A: several groups of rows, each row roughly a mix of its group's hidden directions:
A (111 x 10):
1.04,-0.98,3.70,-2.27,-1.59,1.82,-2.57,0.37,0.31,-0.28
0.63,0.64,0.66,2.52,1.09,2.16,3.35,-2.84,-0.87,0.34
0.32,3.61,0.15,2.65,1.62,0.11,-0.55,-2.37,-1.43,-1.68
-0.41,-2.43,0.51,-3.68,-0.96,-0.40,-1.65,2.82,1.04,0.94
0.42,3.78,-0.19,2.06,2.13,-0.12,-0.25,-1.92,-1.86,-1.77
1.33,0.92,0.02,-0.06,1.19,1.69,1.61,-4.59,1.65,-0.56
1.39,2.73,2.32,0.32,1.05,0.98,-2.03,-1.16,-1.84,-2.80
-0.11,-1.67,3.31,-1.32,-2.57,1.54,-1.54,2.24,1.32,-0.05
-1.87,-1.74,-2.98,0.61,-0.90,-1.33,1.87,0.75,1.76,2.85
-1.28,-2.94,0.38,-1.93,-1.54,-0.02,-0.19,3.17,2.01,1.72
-2.96,-1.84,-0.83,0.37,-3.40,-1.23,-0.82,2.24,1.26,0.55
-0.47,1.18,-2.11,3.91,0.67,-1.01,2.07,-2.51,-0.48,-0.15
1.43,2.75,2.15,-0.65,1.95,0.52,-2.03,-0.57,-2.03,-2.52
-0.78,-0.27,-3.24,2.20,-1.06,-0.50,3.65,0.61,0.70,1.41
2.68,1.72,1.11,-0.18,0.89,-0.36,0.94,0.46,-4.13,-1.78
-2.47,-2.95,-0.67,2.50,-1.46,-0.94,0.78,0.62,1.47,2.44
-3.61,-1.45,-1.97,0.41,-0.40,-1.08,-0.98,2.80,1.41,1.51
2.00,0.75,-2.70,-0.80,2.46,-1.27,-0.58,-3.30,0.79,-1.27
1.71,1.64,-2.82,-2.55,2.35,-0.34,-0.12,-2.08,0.90,-1.66
1.38,-1.02,3.24,-2.79,-2.11,1.49,-2.17,0.56,0.80,0.03
-2.37,-2.01,0.46,3.31,-2.27,0.77,1.76,0.38,0.63,1.84
-0.10,-2.34,1.69,3.05,-2.07,0.91,2.01,-1.82,0.79,1.69
-1.10,-2.45,1.55,-1.92,-1.69,0.18,-1.15,3.16,1.88,1.60
2.72,2.82,1.15,-0.88,0.81,1.98,0.61,-2.67,-0.62,-1.94
-1.45,1.19,-2.31,3.91,0.38,-1.35,2.12,-1.55,-0.15,0.73
1.76,-0.19,2.97,1.05,-3.07,2.14,1.80,-1.26,-1.30,-0.30
-2.71,-1.40,-0.30,2.37,-1.55,2.00,2.20,-0.89,1.81,1.83
1.52,2.34,-1.46,0.86,2.41,-0.33,0.74,-3.02,-2.18,-1.62
2.15,1.48,-2.40,-2.74,1.97,-0.62,-1.21,-1.92,1.01,-1.75
-2.94,0.74,-2.79,-1.68,1.46,-0.82,-1.56,2.88,0.56,0.05
-1.43,-1.23,3.53,0.97,-2.55,1.29,-0.19,2.49,-0.82,1.28
-1.36,0.40,3.69,1.70,1.22,0.47,-2.55,0.28,-2.56,-0.54
1.05,-0.13,3.50,-2.70,-1.45,1.86,-2.46,1.03,0.04,-0.47
0.49,-1.59,2.15,-3.65,-1.03,1.23,-1.92,2.46,0.77,0.14
2.18,-0.29,1.28,-4.04,-1.10,1.75,-1.58,-0.30,1.74,-0.96
2.02,-0.06,-2.91,-2.73,-0.16,0.27,2.22,-1.27,2.60,-0.45
-2.10,1.18,0.98,2.95,2.62,-1.58,-0.97,0.60,-2.70,-0.41
-3.56,-2.23,-1.65,0.84,-0.80,-0.43,-0.19,1.03,2.61,1.96
1.35,2.11,1.56,-2.25,2.84,0.30,-2.64,-0.02,-1.63,-1.45
-1.20,-1.69,3.55,1.32,-2.71,1.40,-0.05,1.82,-0.62,1.39
1.92,-1.27,2.43,2.38,-1.81,1.18,2.11,-2.66,-0.27,0.68
-2.70,-3.28,-0.38,0.94,-0.84,-1.32,-0.29,2.77,0.37,2.04
0.63,0.40,2.47,3.83,-1.74,1.32,0.18,-2.55,0.13,-0.96
1.09,2.25,-2.73,0.12,2.59,-0.65,1.15,-2.34,-2.03,-1.35
-0.98,-3.70,0.89,2.12,-1.84,-1.61,0.17,1.65,-0.10,2.23
2.56,1.93,0.82,-2.95,1.31,-0.29,-1.25,0.77,-2.28,-2.20
-1.03,2.30,-0.54,0.24,3.44,-1.76,-2.32,-0.36,-2.23,-1.21
0.92,3.55,-1.04,-2.72,2.24,0.82,-1.38,0.14,-0.18,-2.00
0.40,-2.66,-1.29,-4.24,0.38,-0.69,0.19,2.10,0.34,1.27
-0.20,0.19,-4.17,2.18,0.98,-1.78,2.07,-1.61,0.34,0.59
0.74,0.68,1.84,3.51,-0.92,2.30,2.24,-2.40,0.03,0.12
1.26,2.49,-2.30,0.60,2.37,-0.47,1.06,-2.66,-1.99,-1.51
-0.35,-1.15,3.00,-2.01,-1.30,0.48,-2.78,2.80,0.68,-1.08
2.93,2.95,0.87,-1.47,0.65,1.60,0.36,-2.29,-0.83,-2.08
-0.86,1.59,-3.13,1.18,3.33,-2.01,0.77,-1.39,-1.00,-0.72
0.70,-1.36,3.82,-1.28,-2.69,2.02,-1.32,1.28,0.31,0.50
-1.91,-1.29,4.09,2.17,-0.85,0.76,-0.49,1.27,-1.73,0.88
0.04,2.30,-3.52,-0.54,3.06,-1.96,-0.07,-0.97,-0.35,-1.19
-1.87,-0.84,3.13,2.26,-1.82,0.28,-0.22,2.78,-1.35,1.23
-0.13,-1.94,3.88,0.26,-2.84,1.77,-0.94,1.27,-0.05,1.00
-1.86,-0.60,3.37,2.50,-0.80,-0.52,-1.33,2.14,-2.04,0.88
-0.32,0.84,-4.11,1.65,1.84,-1.65,2.10,-1.62,0.01,0.06
1.85,1.77,2.96,-0.67,0.99,1.36,-1.79,-0.77,-1.80,-2.83
-0.67,-2.22,2.10,-2.13,-1.93,0.74,-1.45,2.81,1.80,1.32
-0.85,-2.56,1.28,2.92,-2.06,0.90,1.93,-1.49,1.22,1.91
0.05,-1.80,3.91,0.10,-3.06,1.47,-0.69,1.48,0.96,0.09
-0.08,0.56,-4.39,1.16,1.09,-1.06,2.93,-1.02,0.86,0.15
-0.08,0.90,-2.21,-2.73,3.25,-1.82,-2.21,1.09,0.31,-0.63
-2.91,-2.87,-1.46,-0.17,0.13,-1.98,-0.78,2.67,0.56,1.67
-0.72,-0.51,4.57,-0.17,-1.16,1.07,-2.00,1.89,-1.35,0.19
-1.02,-2.27,0.85,2.44,-2.10,1.47,2.24,-1.66,1.28,2.18
-0.53,-0.33,-3.94,1.34,-0.48,-1.27,3.46,-1.20,-0.30,0.73
0.21,-0.86,4.12,-0.80,-2.24,1.66,-2.02,1.62,0.79,-0.32
-1.31,-1.16,3.85,-0.24,-2.33,2.14,-0.45,2.11,-0.63,0.82
-1.72,-2.01,2.86,1.90,-2.23,1.33,1.64,1.89,-0.20,1.34
1.84,2.25,-0.43,-2.94,1.92,-1.08,-1.91,1.16,-1.67,-1.93
-2.04,-1.29,-1.76,-2.13,1.88,-1.82,-1.90,3.06,0.20,0.55
-1.30,-1.55,3.48,1.42,-2.56,1.05,-0.09,2.33,-0.61,1.38
-1.76,-1.13,3.89,1.81,-1.58,0.43,-0.99,2.10,-1.34,0.98
-0.34,0.13,4.56,-1.21,-0.43,1.41,-2.05,1.75,-1.23,-0.53
0.03,-1.78,4.04,-0.46,-2.77,1.71,-1.01,1.20,0.01,0.92
1.67,0.04,2.17,-3.89,0.61,1.27,-2.22,1.16,-0.74,-1.49
-3.21,0.07,-1.14,1.66,-3.59,0.06,-0.19,2.39,0.61,0.46
1.09,0.41,-4.52,-0.77,0.52,-0.67,2.23,-1.46,1.86,-0.14
-1.47,-2.65,2.23,1.84,-2.92,0.09,-0.22,1.48,2.03,1.10
3.82,1.90,1.83,-0.49,0.49,0.74,0.55,-2.37,-1.58,-1.64
2.61,2.56,1.34,0.35,1.47,2.20,1.26,-2.77,-0.79,-1.21
-2.82,-2.30,-1.46,-0.68,0.02,-1.71,-1.20,3.36,0.39,1.41
0.45,0.95,-3.09,1.65,1.80,-0.66,2.81,-2.58,-0.82,1.15
-0.89,-1.91,2.06,-1.76,-2.24,0.86,-1.29,3.00,1.94,1.29
-0.06,-1.15,-3.81,2.33,-0.41,-1.02,1.56,-2.50,0.49,1.48
-0.75,1.52,-2.77,-2.54,3.68,-0.95,-1.15,0.66,0.25,-0.56
0.50,1.45,-2.77,1.94,2.22,-0.99,2.03,-2.91,-1.09,0.41
-0.49,0.64,-4.36,0.68,1.22,-1.59,2.71,-1.11,-0.73,0.60
1.36,1.64,-2.02,-2.07,3.19,-1.10,-0.39,-1.26,-2.38,-1.40
-0.15,2.59,1.60,4.03,-0.54,0.86,-0.41,-1.98,-0.34,-1.69
-1.21,-1.24,-3.74,1.26,-0.77,-1.07,3.27,-0.29,0.74,1.42
0.95,2.63,-0.67,-0.75,3.70,-0.78,-1.53,-1.24,-1.97,-1.65
1.68,-1.76,2.07,-1.44,-1.72,-1.50,-1.41,2.84,-2.46,-0.05
1.84,0.95,-3.34,-2.39,1.71,-0.48,0.35,-2.54,1.24,-1.09
-0.69,-1.75,1.81,-2.86,-1.39,0.53,-1.80,3.07,1.45,1.29
2.69,-1.31,1.57,-1.67,-0.11,-2.77,-1.85,1.61,-2.24,-0.81
-0.05,2.28,-2.26,2.20,2.93,-1.44,0.62,-2.37,-1.31,-0.27
1.54,1.25,-4.13,-1.99,1.12,-0.98,1.34,-1.16,1.66,-0.78
2.77,-0.32,2.45,1.32,-0.98,1.42,2.14,-3.18,-0.65,-0.08
0.32,0.17,-4.51,1.03,0.75,-1.09,2.46,-1.61,1.28,0.16
-3.15,-2.47,-1.36,-0.38,0.05,-1.31,-1.06,2.92,0.86,1.88
-1.84,-3.24,0.48,1.84,-1.83,-1.47,-0.25,2.52,0.00,2.05
-0.13,1.07,3.51,-2.65,0.10,1.14,-1.74,2.61,-0.46,-1.34
-0.63,-0.89,-4.45,0.00,0.22,-1.72,2.94,-0.40,-0.21,0.86
2.33,2.07,0.01,-2.39,1.50,-1.58,-2.07,1.11,-1.87,-2.11
which group is each row in? (one row of each group first):
-2.53,-1.02,3.18,2.26,-1.09,0.62,0.51,2.59,-1.24,0.94 | Q
2.37,1.49,1.67,0.98,-0.88,2.11,1.99,-3.41,-0.46,-1.02 | D
1.21,2.17,1.64,-2.32,2.82,0.34,-2.93,0.12,-1.31,-1.04 | T

0.07,-2.47,-0.93,-4.26,0.24,-0.36,0.00,2.56,0.44,1.25 | T
-1.78,-1.27,3.27,1.59,-2.35,1.16,0.19,2.50,-0.90,1.26 | Q
-2.53,1.30,-2.59,-2.68,1.73,0.24,-1.37,2.58,0.33,-0.14 | D
0.37,2.49,2.42,3.33,-0.04,0.82,-0.99,-1.88,-0.86,-2.10 | T
0.77,1.05,-4.52,-1.50,0.91,-0.24,2.08,-0.87,1.67,-0.71 | Q
1.29,2.56,-2.50,-1.10,2.98,-0.34,0.46,-1.92,-1.98,-1.08 | T
1.76,0.49,-1.24,-4.60,0.53,1.26,0.02,-1.49,1.53,-1.06 | Q
-1.87,-0.73,2.74,1.08,-2.43,1.13,0.65,3.22,-0.90,1.44 | Q
-1.70,1.25,-1.83,3.31,2.55,-2.04,1.19,-0.09,-1.66,-0.14 | Q
-1.67,2.52,-2.04,1.29,0.97,2.28,1.18,-2.22,2.45,0.37 | D
-1.20,0.38,-2.96,0.47,-0.73,-0.21,0.86,-2.93,3.35,1.40 | D
